0: [120 124  99 136 134 120 145 126  62 162 151 137]
1: [ 92 123 154 121 141 162 147 134 128 137  91 108]
2: [114 134 121 200 131  90 111  96 156 110 123 165]
3: [136 107 161 110 155 150 133 162 102 148 138  98]
4: [124 129 141 104 127 135 116 167 124 122 134 124]
5: [ 71 142 164 124 120 156 148  94 211  83  86  51]
6: [119 132 119 173 116  97 114 113 154 103 139 138]
7: [110 154 132 181 140 115 113  78 118 122 130 150]
8: [126 143 124 171 123 133 137 110 137  75 103 127]
9: [115 107 111  99 130 113 110 137 104 114 166 115]
10: [143  99 161 130 155 163 119 171 140  96 154 146]
11: [124 138 108  79 109  92 151 133 114 150 182 148]
12: [126 113  74 103 134 108 100 134  79 119 178 116]
13: [135 125 106 137 110 143 126 125 120 148 124 150]
14: [112 121  97 178  96 117 119  84 134 157 187 139]
15: [ 86 110 165 111 132 173 116 102 194 114  68  95]
16: [157 161  81 150 109 138 151 133 128 129  79 128]
17: [169 108 187 143 177 144 128 186  92  90 127 154]
18: [124 152 118 184 117  87 125  68 135 124 126 170]
19: [108 122  90 135 117 153 126 115 107 147 134 148]
20: [ 87 143 138 104 113 177 124  86 218  82  61 111]
21: [190  74 111 117 161 142 111 172 119  92 123 127]
22: [114 151  91 184 106 129 104 112 115 114 124 151]
23: [122 149 104 177 107 128 122 104 151 102  91 146]
24: [137 105 133 112 149 133 120 184 110 127 117 142]
25: [113 130 139  94 109 108 160 121 139 152 135 124]
26: [118 153 157  99 121 100 140 144  90 162 152 142]
27: [127 122 109 181 135 133 104  85 104 160 140 145]
28: [156 159 109 121 117 133 152 134 136 132  76 132]
29: [ 97 134 138 107 143 171 123 105 172  98  88  96]
30: [164  96 170 125 106 150 137 202 150 133 113 100]
31: [117 106 149  98 114 146 136 146 173 158 146 116]
32: [162 103 150 107 144 146 109 177 123 119 135 130]
33: [125 112 113 180 115 113 109  91 102 150 154 167]
34: [126 112 114  90 133  99 125 130  99 131 174 116]
35: [163  96 158 126 115 140 153 181 136 131 116  87]
36: [145 169  73 153 142 154 140 132 133 171 102 129]
37: [113 117 101 162 116 117 117 103  91 152 184 171]
38: [107 156 147 125 150 139 130 104 150 100 104 132]
39: [156 151 126 147  98 105 149 139 149 136  65 168]
40: [169 134  99 143 118 125 130 133 157 150  86 164]
41: [111 134 103  90 118 117 107 139 106 116 156 111]
42: [153 131 108 144 124 112 127 162  84 127  89 134]
43: [133 125 162  97 108 135 143 113 121 153 153 104]
44: [148 109 144 107 154 141 150 174 132 148 104 119]
45: [133 157 160  66  86 103 135 103 125 128 143 125]
46: [106 168 144 110 125 129 168 120  98 145 134 112]
47: [157 152 156  96 122 124 145 114 121 155 146 146]
48: [130 159 111 125 121 115 130 148 117  93 140 109]

[144 120 154 127 127 127 134 164 142 142 112 122] 44 4 35
[149 169  73 130 106 115 128 119 163 171 110 158] 40 36 16
[146  95 120 126 157 140 114 167 106 128 115 150] 24 32 44
[ 88 103 188 114 145 205 158 105 206 117  72  95] 15 29 5
[148 106 127 122 168 115 140 162 101 136 119 167] 24 44 42
[166 141 100 136 117 122 120 128 147 120  92 149] 40 28 16
[154 147  95  95 114 140 160 160 122 147  69 128] 28 16 42
[118 115 133 156 138 156 148  77 152 119 120 139] 38 8 7
[152 105 155 122 181 136 137 139 106 102 145 147] 10 17 32
[113 144 123 166 137  86 116  80 113 121 129 154] 7 18 2
[128 122  99 142 106 135 137 101 106 170 185 147] 37 14 19
[140 123 111 126 148 116 157 149 101 138 120 115] 42 44 24
[140 128 137 139 157 128 142 169  98 120  82 121] 42 24 44
[117 126 143 142 111 139 119 128 142 111 137 116] 4 6 48
[112 128 127 151 143 128 146 158 138 121 129 128] 4 48 24
[ 94 119 150 124 125 183 135 104 218 126  63  90] 15 20 29
[120 147 109 178 140 147 102 100 124 151 141 162] 27 7 33
[147 122 135 139 137 154 140 144 163  88 136 135] 10 8 4
[168 102 144 150 143 128 147 171 121 160  99 117] 44 35 24
[139 135 138  96 134 125  63 140 127 135 133 143] 4 32 41
[113 133 133 178 152 129 122 103 142 103 108 130] 8 7 38
[132 130 127 133 112 125 131 122 126 135  94 140] 13 28 40
